One turn moves each row of this set onto another row. After a few examples, where does it send each row asked below?
refe: [  6 -42  20   3 -60 -18   1  14  55  36  17  42 -15  52  58  -3 -32  -1
   3  -4 -38   2  12   0]
fot: [  4 -35  13 -32 -46 -17  11 -42  33  27  23  18  -5  62  28   3  -7 -15
  12  18  -1 -18  26  -2]
Big: [ 47 -38   7   6 -27   3  14  -2  54  63  25  49  21  -1  36  15   0 -17
  -4   3 -28  14  22  17]
nabe: [ 40 -52   7 -29 -41  16  23  -3  38  24  28  36  16   7  20   4   3 -39
 -27 -31 -19  33  -3   4]
Pibu: [ 11 -13   6 -17 -25   3  24 -18  30  10 -10   6   8  48   7  18 -32  -3
 -13  22   3 -14   4  -4]
Gunif: [  9 -37  16  12  -7 -15  33  -1  29  44  42  27  21  -4   4  10   3  -5
 -28 -25  -2  11   6  -8]
Fabov: [ 47  15  26 -24 -52 -19  13 -16  33  -2  23  29  -4   5  28   6 -14  -5
 -18 -16 -37  24  -8  43]
Lupi: [-11 -49  21  13 -52  -9   9  -8  32  26  34   1  12  23  26  12  -8 -14
 -45 -39  -6  32   3  -3]
geva: [ 45 -45   2  16 -27   5  10  -1  65  52  34  29  12   1  30  22   9 -27
  10   0 -25  22  19   6]
Tafig: [ 33 -14   5 -16 -20  -7  23  -4  13  -1   5  34  -3  69  34  52 -10  -5
  19   2 -15   5  11   9]
kode: [ 15 -20  43  39 -31 -23   1 -11  42  37  18  21  27   4  39   8  -5  -2
 -13 -18   1  35  18   7]
tovum: [ 24   9  -3  -4 -36   1  14  -3  19   3   7  32 -45  56  37  48  -4 -11
   6 -18 -19  11  11  13]
molom: [ -5   7  10  13 -44  -9   6  -5  25  20  51   6 -39  10  34  15  -1 -12
 -26 -17 -50  13  -9  22]
nanat: [-11 -15  -2  -8 -25 -10  32  -5  22   6  24  38 -13  67  41  36   9   6
   9   7  -8 -24   8  11]
rerig: [ 35 -24   0  -6 -46   0  22 -11  10  24 -20   9  13  18  24  22  31   0
   8  -2 -14  22  23  33]
tuke: [-12 -38  22   2 -28  17  10  -5  35   5  14  10 -12  21  15   8  50 -27
  -3 -18 -14  -7   8  22]
puf: [  0 -35  11 -10 -39 -46   3 -11  30   3   0  31  17  42  34   9 -42 -13
 -13 -33 -23  13   1 -20]
demed: [ 24 -32  17  11  -7 -53  24 -18  40  10  52   9  16  13  33  26 -16  -9
  13   8 -22 -11   2  12]
leb: [ -5 -13  26 -13 -25  -9   8  -6  20   2  28  40 -38  74  48  25  11 -17
  10 -13  -9   1   5  17]
seri: [  3 -43  20   0 -16   3  21   2  29  18  -5   7  20  28  15  15  37   0
   7  14  -3  -1   7  36]
tive: [ 22 -52  28 -17 -34 -12  -9 -20  24  13  61  17 -26  24  39  14  -9 -34
  12  -5 -51  12  -9  14]
zus: [ 29 -10  24 -26 -56  -6  21   3  24   5  32  24 -17  24  60  -2 -22 -28
 -34 -19 -43  26 -15  34]
kes: [ 29  21  34 -13 -11  12   8  -6  24  20   0  16 -18  48  12  11 -20 -29
 -16   0 -13  18  13  -1]
furon: [ 11 -25   0 -25 -57 -11  35  19  55  20  24  48   5  47  22  -1 -25   3
 -28 -23 -40 -15   6   0]
sitop: [  7 -36  35  25 -31 -29   3 -13  57  35  23  18  31  10  40   2   9  -6
  -2  -5  10  35  11  16]
nub: [ 23  11   6 -33 -44  -1  32 -16  12  45  14  21   5  63  24   7  -5  -5
 -14  13 -19   4  30   5]
tutiz: [  1 -34  20 -11 -23 -36  14 -32  36  -9  44  24   4  -1  22   4 -10  -1
   2   3 -15 -21 -22  18]
Tel: [  8  -5   1  20 -24 -54   0  -5  48  34   4  36 -21  16  28  13 -30  -3
   1 -25 -23  10  14  -8]
mufo: [ 36 -19  33 -17 -22 -30  15  20  64  37  27  61 -12  41  22  -8 -17  -7
   1 -15 -34   5  15  14]
kav: [ 27 -38   7   3 -77   5  -4 -16  66  34   9  33  10   9  50  11 -12 -19
 -25 -19 -20  25  15  28]
pive: [ 11  17  20 -17 -27 -15  28  -2  23  -1   7  47 -12  65  38  26   8   6
  -1  -7  -2   2   8  31]
Tis: [  5 -22  12  11 -15  -7  32  -2  43  39  47  31  16  -7  10   0  26 -19
 -24 -28  -5  13   7  -4]
rirud: [ 22  -1  16   7 -49 -37  23  -1  11  16  20  -4   8  28  60  20 -31   2
 -24  -3 -29  37  -5  29]
nakil: [ 28 -43  -7   5 -75   3   9 -12  61  28   0  19  14   3  42  12 -11  -8
 -18  -8  -5  34   5  24]
Vupo: [ 18 -25  -1 -18 -27 -10  17 -20  26 -17  11  40 -34  48  30  40  -6 -12
  19 -14  -2 -15   2   4]
Tetus: [ 22 -40  11  -8 -20 -12  24  -5  49  15  70  27 -15  14  39  14  -5 -37
   1  -2 -48 -25  -2  11]
Noz: [-12 -42  13   5 -54   0  19   1  23  35  29   5  23  27  39   3   6 -15
 -42 -25  -8  44  -2   3]
fasik: [ 15 -14   0  -4  -8 -37  17  12  28  35  26  28   7  46   9  27 -25 -18
 -18 -32 -46  17  15 -20]
vasu: [  4 -12  29   5 -36  22  13   9  14  16 -12  10   1  28  34   5  38 -12
 -13  -8 -18  24   8  35]
begok: [ 17  15  21 -21 -44  -6   7 -34  37  34  24  33 -40  42  26  -7   7 -27
   0  -9 -11  -3  34   5]
Toduk: [  9 -12  14  -6 -31 -22  26 -12  16  -1  57  16 -26   6  36   7  -9 -37
 -27 -40 -36   4  -9  -1]
Nit: [ 22 -24 -17   2 -48 -12  29 -11  27  24  38  11  15  10  33  32 -16  15
   1  25 -50 -15  -2  18]
namu: [ -1 -18  18   6 -23   7  -6 -24  45  17  13   4 -39  42  20  17 -20 -30
   4   9  -8 -13  13 -14]
Bovef: [ 23  -9  38  -5 -23 -22  11  -1   8  17  35   8  36  40  41  21 -15  -1
  -9  15 -48  29  -8  27]
bot: [ 35 -19   7   1 -42 -34  29  -2  52  21  24  16  17  20  55  20 -27   9
  -2  28 -28  -1   0  46]
lefed: [ 28 -68   2 -33 -43   8  19  -8  46  38  36  40  12  13  19   8  -6 -32
 -33 -24 -22  14   3  14]
zal: [ 20 -58  -3  -7 -34  -1  14 -21  25  18  10   4   0  20  10  29  41 -20
  21  -7 -17  -2  25  17]
faval: [ 26 -26  14 -12 -50  13   5 -19  13   7  -1  14 -15  17  25  12  42 -34
   3 -34 -23  22  21  18]

Noz turns into nabe
demed turns into bot
Now these:
fot turns into Pibu
nanat turns into Tafig
Nit turns into Bovef
vasu turns into faval
Lupi turns into lefed
fasik turns into mufo

One turn moves each row of this set onto another row. After a few examples, where does it send each row asked below?
vopip: [ 32   1  16  20  -2   0  21  19  11  -5   5  19  20 -14   9  49  -1  22
  -3  -3  -5 -12  32   1]
rep: [ 13 -18   4 -25   0 -19 -23  16   7  18   2   0  36  26 -15   7  36  -1
  14   7   2  25  24   8]
sev: [ 30   1 -19   6 -12  15  22   9 -36   5  -9  -9 -22   0  10  -6  12  -8
 -10   8  36  14  28  -4]
meka: [ 33   2  13   1   0 -18  24   5  14  13  -1  10  55 -13  -4  38  -1  10
  -4   4   3   9  18  -2]
Fizi: [ -8  28 -22  -5  14  15   5  31   9  23  -4   1  -1   2   8  11  16 -12
 -30  -6  -5  35  16   9]
kek: [-10 -21  36   6 -18 -15 -21  21  28 -21 -10   3   7   4  -2 -28  -1  15
 -12 -28 -13  -4  -5 -25]
duz: [  0  22  -5 -21 -10   2 -17  17 -35  20  -5 -19 -14  -6   0  36  25  -5
   8   1 -11  17  29 -17]
monop: [ 33   5   7  13  -5 -15  24  20  18   8  -4   9  34 -14  18  36  10  21
  10   4  10   0  26 -40]
nizik: [ -7 -22  24 -10 -11 -12 -22  -2   1 -30   6  11  20   3  -3 -22   0  29
 -19 -16 -14  14 -11 -38]
Rutoz: [ -7   0   4 -23 -12  22  30  33  -7  41  15 -14   2  21   9   3  11 -13
  -1 -17  31   4  23 -13]
Milob: [  5 -27  28  -1 -18  -9 -25  10  35 -11  -3  -2   8   1  10 -32   6  34
 -16 -20 -11   5  -5 -19]
femub: [  3 -16   3  12  12  11   8  -3  18  -6 -24 -17  15 -11  24   0  22 -12
 -12 -12 -14   3 -48 -23]
gunu: [-11   5  12 -10 -22  16  31  33 -14  47  11 -17   4  22   1  11  14 -16
   3 -13  24   7  13  -9]
Bakor: [ 26  -7   1  10  11  -4  26  15  15  -5   8   6  42  16  -8  38  -1  17
  -5   5   7  -7  39 -26]
Muvo: [ 11 -23  -2  -4  15   7  -8   0   1 -17 -21 -37   8   9   1  14  17  -3
   3  -7 -24  -9 -32 -44]
Givu: [  9 -19  25 -24 -14 -13 -14   9   4 -34  -2  -1  13   4  -8 -28 -14  33
 -14 -20  -7   3 -15 -25]
pumup: [ 23  17   1 -18  -3   2   6  48   1 -20  -4  29 -12  -3  27  12  23  32
   7  -4   0  15  -3   6]
domem: [-19  13  16   8 -15 -14  11  16  -1  -2   5 -16 -28   7  -3  -9  -4  37
 -17  10 -22 -27 -15  -8]
bivut: [ 14 -22  -2   3   5 -12   2  26  -1 -12 -11  15  25  37 -25 -11  18 -17
   3   2  23  12  26  12]
daf: [ -1 -35  17  -4   6  31   5   1  12  -6   1 -30   0  14  16  18  16   4
  -1 -21 -19 -26 -29 -18]
denaf: [-22   7  14  17 -26 -20  14  -2  -2  15   7 -10  -9  -7  13 -24  14  32
 -16  18  -6  -5 -25 -30]
lenu: [  2  28 -28   3  12  15  10  32   8  24  -6  -9  -5  16   9  11  18  -3
 -31   7  -5  37  11   6]
reti: [-23   2   1  16  -3 -31   0  -8  -5  -6  -8 -22  -5  18 -18 -26   6  13
 -20  23  -7 -18   4 -30]
Veg: [ -2  -2  17  -6 -19   5  15  39 -15  -7  14  36  -1   2  29  14  36  19
  22  -7  17  10   6 -28]
Suv: [ 14 -43  11   8  -1  21   3 -20 -13 -10  -5 -19  10  -7   5   5  10  -8
  -9 -11  -9  -5 -38  -5]
toku: [-10  -6  18  -6 -19 -28  -4 -20  -8  16   4 -29  -1   2 -17 -21   3  23
 -18  22 -10 -13  -6   4]
Ribit: [  8  17  -8 -25 -11  -2 -15  29 -33  24  -5 -17  -9 -13  -7  27  15 -13
  13  -7  -6  21  27 -24]
vozer: [ 30  -7 -26   9  -8  23  10  14 -33   6   2  -2 -21  -4   3  -3   7  -5
 -12   2  27  21  31  -4]

monop turns into meka
lenu turns into sev
rep turns into pumup
Now these:
Milob turns into Givu
Muvo turns into femub
toku turns into domem
Rutoz turns into Ribit

One turn moves each row of this set onto another row. After a few examples, where does it send each row asked below?
sogi: [ 15   7  17 -16  12  -1 -14 -27   3  21   7  -5  22   5  -5 -26  21   2
   0  31]
Zam: [  4  10   7  -7  15  -8  32 -40  -5 -19  21  11   2 -27  15  32 -28  34
  -6 -11]
ros: [ 21   8  31 -21  13  -6 -19 -31  10  15  12   5  20  11  -4 -19   6   2
   8  27]
Sugit: [ 16   9  26  -9   1 -20 -36 -23  24  15  -1  -2   2   1   0 -11   2 -12
  -2  14]
lobit: [-20 -27  -1  34  14  -6   9 -12 -21 -19   4   7  16 -29 -12  -3  -8   3
 -13  28]
Fulib: [-23 -28   2  39  14  -9   5 -12 -18 -17   4   2  12 -28 -14   0  -3   1
 -16  28]
dutop: [-22 -29   3  38  15  -6   9 -11 -19 -18   6   5  15 -26 -11   1  -2   2
 -13  29]
gogif: [  7   3  20   0  23 -17  43 -23   1 -20  34  -6  -8 -17  17  32  13  29
  -3  -9]
zakag: [  1   9   7   6   8 -19  19 -30   9 -18   9   4 -13 -31  18  42 -21  20
 -17 -23]
Gipaz: [ 10  -9 -34  16 -11  14  -1  13 -27  30   6 -25  -7  -6   2  16 -13  18
  30  30]
tef: [ 11 -10 -33  14  -8  14   3  14 -27  29  11 -29  -6  -3   2  18  -5  21
  31  30]
difo: [ 20  12  23 -15   4 -12 -31 -33  13  15   2   8  12   2   3 -19 -15  -5
   3  21]
valu: [  6  13   2   2  10 -23  25 -32   5 -17  14   0 -16 -31  26  26 -30  18
  -9 -21]
Dob: [ 20  10 -10  14 -14  12   3   6 -27  25  10 -22 -24  -7  11  29 -28  23
  31  15]
sidi: [  4   2  19  -6  25 -10  40 -30  -4 -20  34   3   1 -15  12  38   7  37
  -5  -5]
zekud: [  1   3  20   9  17 -23  26 -18   8 -17  22  -7 -14 -23  12  48  11  21
 -14 -17]
Zedin: [-22 -26   1  38  13  -8   7 -11 -19 -17   1   6  14 -30 -10   1  -8   1
 -14  27]
posad: [ 13  10   8 -10   2 -12 -33 -22  18  25 -11 -10   7 -10  -2 -19   3 -15
 -10  15]
zun: [ 19   6  -3  13  -8  10  11  15 -25  25  18 -29 -27   2   7  34  -1  26
  35  18]
Vofep: [ 18  11   8 -20   4   0 -23 -34   6  24  -4  -3  20  -4  -1 -29  -8  -3
   0  22]
Tur: [ 20   8  -8   9  -9  15  11   5 -32  25  19 -21 -18  -1  11  28 -18  29
  36  21]
zusag: [ 19   8  -9  18 -15   7   0  14 -21  27  10 -29 -30  -6  12  35 -14  21
  31  11]
mabus: [  9  12   8  -9  20 -12  42 -37  -7 -16  30   6   0 -21  23  22 -20  31
   0 -10]
litu: [ 13   5  18  -9   7 -11 -23 -17  18  24  -2 -16  10   0  -6 -14  30 -10
  -5  21]
mapo: [ 12 -10 -33  19 -10  11   0  16 -23  29   9 -32 -10  -5   3  19  -2  18
  28  30]
met: [ 17   7  37 -12   9 -18 -23 -20  22  14  10  -4   8   9  -4 -11  21  -6
   3  24]
fedar: [  9  -9 -33  18 -12  10  -2  14 -24  28   4 -30 -10  -8   2  18  -9  15
  28  27]
Gasar: [  2   8  13   9  15 -29  30 -19  12 -17  20 -10 -22 -27  22  39   2  13
 -11 -18]

mabus turns into valu
mapo turns into tef
Now these:
met turns into ros
zun turns into Tur
Zam turns into zakag
sogi turns into Vofep

